In the data rows, the value 128 means zero.
Here is a table of points, one per row:
tensor([100., 144., 115., 110., 124., 157.,  57., 133., 128., 130., 128.,
        179., 148., 154., 127., 153., 132., 118., 116., 121., 117., 153.,
        103., 106., 106., 143., 139., 118., 122., 150., 135.,  85.])
tensor([162., 129., 108., 145., 144., 156., 157., 126., 139., 119., 127.,
        168., 123., 156., 157., 147., 184., 156., 136., 141., 185., 101.,
        151., 109., 184., 134., 129., 145., 124., 142.,  61., 121.])
tensor([124., 128., 103.,  91., 124., 139., 141.,  94.,  91., 130., 114.,
         84., 122., 133., 118., 138.,  97., 118., 132., 177., 147., 133.,
        131., 175., 122., 145., 138., 135., 132., 106., 143., 128.])
tensor([143.,  94., 136., 161., 124., 116., 132., 144., 151., 117., 152.,
        153., 111., 150., 169., 146., 167., 148., 122., 152.,  82., 128.,
        180., 120., 139., 140.,  92., 117., 134., 135., 122., 126.])
tensor([123., 157., 172., 225., 157., 139., 117., 126., 116.,  98., 150.,
         79.,  97., 128., 126., 117., 111., 127., 111., 105., 124., 109.,
        153., 107., 129., 117., 131., 144., 132., 108., 126., 100.])
tensor([157., 115., 107., 120., 124., 122.,  44., 102., 113., 112., 166.,
        103., 184., 110.,  95.,  97., 148., 110., 125., 119., 118., 128.,
        120.,  96., 152., 148., 144., 123., 136., 132.,  91., 149.])
tensor([121., 140., 142., 163., 101., 124., 122., 151., 128., 140., 160.,
        185., 139., 149., 173., 123., 150., 133., 148., 141., 173., 146.,
        151., 136., 126., 135., 126., 158., 110., 132., 129., 123.])
tensor([112., 131.,  96., 141., 113., 127., 114., 115., 120.,  54., 126.,
         94., 192., 106., 125., 116., 109., 151., 116., 137., 147., 179.,
        137., 142., 171., 133., 133., 160., 126., 100., 181., 147.])
tensor([138., 165., 180., 123., 154., 144., 152., 110., 143., 148.,  82.,
        125., 121., 116.,  92., 120., 138., 139., 133., 136.,  63., 161.,
        148., 106., 165., 124., 110., 105.,  93., 142., 119., 120.])
tensor([124., 116., 124.,  87., 103., 126.,  72., 145.,  83., 117., 109.,
        152., 114.,  89., 123., 121., 132., 126., 129., 114., 114., 119.,
        147., 123.,  87., 128.,  94., 134., 146., 134.,  83., 166.])
tensor([140., 157., 165., 168., 175., 139., 150., 143., 114., 106., 111.,
        129.,  45., 129., 109., 143., 102., 119., 130., 125., 171., 141.,
        121.,  97., 126., 133., 111., 104., 137., 125., 158., 126.])
tensor([115., 148., 136.,  88., 119., 131.,  61., 123., 144., 113., 107.,
        118., 128., 128., 138., 141., 108., 125., 105., 133., 134., 103.,
        144., 168., 156., 171., 155., 149., 148., 141., 126., 137.])
tensor([115., 139., 101., 131., 128., 124.,  99.,  95., 122., 152., 129.,
        169., 160., 140., 119., 120., 146., 127., 133., 120., 122., 108.,
        174., 110., 126.,  35., 123., 117., 119.,  91., 127., 110.])
tensor([164., 133., 127., 136., 130., 117., 143.,  84., 176., 204., 117.,
        161., 103., 118., 148., 102.,  69., 136., 132., 114.,  78., 122.,
         90., 113., 104., 130., 118., 149., 142., 114., 129., 136.])
tensor([127., 147.,  95., 136., 113., 145., 175., 151., 130., 139., 154.,
        142., 103., 111., 109., 134., 101., 155., 122., 134.,  74., 101.,
        120., 141.,  96., 132., 132., 111., 130., 131.,  80., 110.])
tensor([126., 113., 107.,  88., 111., 125., 135., 121., 121., 116.,  94.,
         77., 107., 124., 132., 120., 147., 127., 110., 138., 121., 132.,
         98.,  86., 133., 103., 108., 163., 143., 192., 150., 137.])
tensor([136., 129., 108., 101., 143., 102., 124., 115., 104., 172., 106.,
        124.,  49., 106., 114., 125., 147., 140., 154., 127., 185., 139.,
        149., 120., 167., 139., 141., 131., 120., 104., 165., 144.])
tensor([138., 118., 108., 122.,  95., 122., 159., 113.,  68., 113., 149.,
        102.,  76., 139., 122., 141., 140., 110., 106.,  97., 103., 150.,
        103., 122., 175., 116., 143., 148., 129., 191., 146., 144.])
tensor([ 94., 100., 107., 136., 123., 139., 141., 109., 108., 107., 158.,
        125., 126., 153., 137., 139., 110., 140., 160., 125., 136., 115.,
         81., 101., 118., 137., 117., 114.,  90.,  78.,  93., 121.])
tensor([149., 142., 135., 100., 147., 145., 158., 141., 169., 103., 159.,
        149., 118., 106., 105., 137., 125., 117., 123., 101., 139.,  87.,
        139., 138., 110., 103., 134., 136., 140., 140., 151., 139.])
tensor([147., 155., 167., 145., 192., 127., 125., 111., 100., 133., 132.,
        114., 137., 101., 123., 127., 117., 126.,  78., 139., 120., 133.,
        145., 131.,  87., 112., 101., 131., 112., 114., 119., 128.])
tensor([157., 116., 125., 130., 146., 131., 145., 171., 154.,  97., 114.,
        108., 109., 125., 126., 100., 114., 174.,  83., 130., 118.,  79.,
        117., 131., 112., 117., 148.,  96., 105., 110., 120., 118.])
tensor([121., 106., 118., 122., 152., 121., 113., 103., 108., 128., 102.,
        117., 141.,  90., 127., 119., 172., 149., 153., 132., 130., 165.,
        108., 164., 148., 114., 170., 113., 155., 175., 137., 108.])
tensor([140., 103., 128., 125., 123., 117., 111., 102., 153.,  62., 124.,
        144., 142., 150., 116., 171., 105., 119., 150., 116., 117.,  84.,
        125., 130., 154., 117., 101., 111., 124., 121., 119., 121.])
tensor([112., 145., 132.,  89., 137., 119., 142., 151., 162.,  96., 139.,
        162.,  96., 125., 116., 100., 135.,  73., 119., 145., 139., 132.,
        117.,  99.,  85., 139., 116., 138.,  86., 160., 130., 117.])
tensor([120., 122., 125., 127., 103.,  89., 104., 108., 113., 120.,  98.,
        121., 100., 133., 118., 121., 141., 103., 108., 120.,  84., 142.,
        138., 132., 102., 113., 132., 109., 148., 147., 135., 160.])
tensor([124., 120., 129., 131., 105., 202., 116., 162., 145., 181., 125.,
         75., 105., 133., 128., 118., 110., 112., 134., 111., 131., 136.,
        168., 144., 132., 118., 139., 108., 103., 159., 137., 127.])
tensor([131.,  97., 137., 101.,  93., 116., 125., 107., 109., 101., 135.,
        138.,  72., 126., 101., 109., 101., 154., 156., 137., 123., 144.,
        155., 188., 133., 135., 136., 154., 142., 118., 125., 119.])
tensor([125., 131., 131., 128., 126.,  88., 193., 132., 138., 159., 126.,
        158., 182., 166., 141., 152., 149., 190., 117., 113., 162., 171.,
        124., 186., 122., 140., 120., 109., 129., 132., 130., 127.])
tensor([131., 139., 127., 124., 122., 131., 179., 166., 138., 117., 110.,
        122., 190., 111., 111., 110., 128.,  97., 153., 117., 136., 106.,
        137., 143., 125., 127., 125., 125., 108., 135., 128., 133.])
tensor([126., 127., 127., 152., 132., 161., 124., 170., 134., 152., 119.,
        162., 146., 123., 101., 122., 118., 139.,  92., 119., 119., 165.,
        105., 120., 166., 130., 118., 125., 115., 125., 161., 144.])
tensor([126., 126., 122., 160., 119.,  88.,  90., 127., 128., 105., 108.,
        129.,  73., 115., 140., 115., 126., 129., 175., 131., 118., 184.,
        132., 144., 167., 140., 152., 140., 121., 108.,  88., 149.])
tensor([ 87., 104., 131., 126., 150., 167., 141., 151., 143., 139., 125.,
        137., 132., 132., 111.,  97., 133., 136., 134., 114.,  89., 111.,
         93., 102., 173., 137.,  94., 143., 149., 105., 150., 115.])
tensor([110., 100., 122., 136., 110., 151., 110., 105., 114., 154., 124.,
        141., 121., 118., 163., 154., 128., 115., 119., 127., 135.,  98.,
        127., 114., 102., 128., 115.,  89., 105.,  93., 172., 125.])
tensor([143., 113., 154.,  74., 145., 118., 159., 164., 134., 106., 150.,
        161., 129., 116., 141., 116., 105.,  99., 103., 102., 121., 119.,
         79., 120., 157.,  98., 170., 123., 112.,  90., 115., 128.])
tensor([125., 142., 109., 124., 104.,  64., 115., 168.,  80., 130.,  96.,
        136., 130., 128., 126., 125., 129., 136., 123., 138., 109.,  82.,
        160., 109., 121., 155., 158., 140., 147., 102., 152., 118.])
tensor([103., 117., 140., 128., 149., 133., 131., 126., 145., 170., 147.,
        132., 122., 115., 126., 124.,  83.,  98., 107., 121., 155., 171.,
        150., 128., 154., 130., 132., 115., 122., 172., 107., 103.])
tensor([135., 131., 138.,  99., 113., 132., 109., 157., 150., 141., 152.,
        129., 120., 164., 164., 185., 132., 130., 136., 145., 152., 125.,
        131., 157., 163., 106., 103., 117., 130., 123.,  97., 123.])
tensor([100., 123., 138., 133., 145., 122., 153., 137., 144., 213., 158.,
        103., 144., 108.,  96., 144., 151., 107., 117., 109., 118.,  82.,
        133., 130.,  84., 130., 129., 161., 125.,  97., 102., 130.])
tensor([144., 132., 133., 115., 159., 171., 130., 107., 145., 129., 168.,
        144., 175., 137., 153., 168., 123., 178., 150., 150., 141., 142.,
        142.,  92.,  74., 142., 142., 128., 126., 163., 147., 143.])
tensor([112., 125., 109., 157., 167., 132., 154., 159., 150., 127.,  98.,
        103., 139., 137., 123., 114., 100.,  90., 141., 119., 190., 150.,
        149., 142., 120., 111., 108., 117., 139., 115., 108., 129.])
Along one direction, these points spread out more than along any other. Take the direction at right angles to it along which they spread out most. Go by this last direction. How far along it is each point below, from 0 to 99? The average is 50, and the first point in the table lies past the average. One standard deviation of the points above along it is 16.
tensor([110., 122., 107., 126., 169.,  80.,  82., 106., 130., 109., 113.,
        108.,  90., 133., 132., 145., 136., 125., 146., 138.,  76.,  97.,
        127., 168., 142., 138., 138., 164., 119., 164., 148., 134.]) 42
tensor([136., 152., 146.,  68., 144., 141., 159., 135., 128., 136., 184.,
        116., 150., 176., 172., 131., 167., 140., 167., 145.,  87., 181.,
        154.,  98., 135., 130., 129., 112., 147.,  86., 132., 134.]) 69
tensor([ 99., 132., 141., 161., 121., 143., 134., 112., 124., 150., 160.,
        168., 135., 164., 145., 141., 186., 133., 129., 169., 151.,  71.,
        115., 169., 127., 119., 141., 125., 131., 143., 147., 141.]) 74
tensor([ 98., 128., 117., 132., 139., 152., 172., 121., 161.,  95., 131.,
        128., 121., 112., 137., 114., 153., 112., 117.,  98., 110., 149.,
        137., 133.,  93., 150., 124., 118., 129., 102., 122., 127.]) 44
tensor([ 88., 139., 135., 104., 106.,  89., 132.,  93.,  94., 116., 126.,
        114., 155., 116., 133.,  93.,  80., 139., 124., 123., 173.,  63.,
        124., 107., 153., 120., 128., 106., 147., 169.,  97., 156.]) 51
tensor([129., 108., 116., 132., 120., 140.,  96.,  79., 110., 111.,  77.,
        110., 127., 157., 114.,  97., 132., 148., 105., 109., 159., 133.,
        119., 118.,  65., 159., 148., 137., 140., 126., 116., 150.]) 48
tensor([147., 112., 135., 157., 116.,  88., 117., 177., 145., 171., 131.,
        125., 195., 160., 151., 167., 128., 159., 177., 147., 119., 133.,
        105., 105.,  81., 105., 149., 145., 125., 147., 135., 133.]) 73
tensor([151., 122., 155.,  98.,  55., 116., 111., 104., 131., 104., 107.,
         93., 114., 110., 116., 136., 131., 139., 126., 145., 193., 143.,
        125., 136., 123., 121., 128., 149., 149.,  82., 141., 106.]) 56
tensor([157., 119., 113., 163., 135., 138., 102., 181., 143., 168., 175.,
        109., 122., 128., 115., 103., 120., 112.,  92., 140., 136., 145.,
         94., 137., 128., 109., 113., 111., 143., 122., 140., 126.]) 41
tensor([162., 156., 163., 182., 154., 189., 157., 136.,  98., 102.,  93.,
        134., 177., 114., 127., 115., 118.,  97., 148., 130.,  94., 127.,
         73., 157., 115., 117., 135., 136., 137., 125., 111., 126.]) 41
tensor([113., 162., 140., 147.,  97.,  97., 124., 149., 158., 125., 137.,
         96., 146., 105., 122., 130., 134., 138., 129., 124., 117., 135.,
         77., 117., 137., 133.,  99., 113., 120., 123., 105., 107.]) 48
tensor([118., 115., 111., 133., 107.,  96., 178.,  99., 117., 142., 113.,
        134., 151., 103., 107., 145., 130.,  93., 120., 152., 122., 147.,
        150., 104., 138., 173., 150., 145., 164., 119., 144., 136.]) 50
tensor([179., 129., 119., 113., 105., 123., 124.,  94., 121., 131., 118.,
        123., 158., 137., 150., 128., 131., 102., 141., 100., 131., 115.,
        138., 143., 105., 154., 102.,  97., 106., 150., 181., 102.]) 56
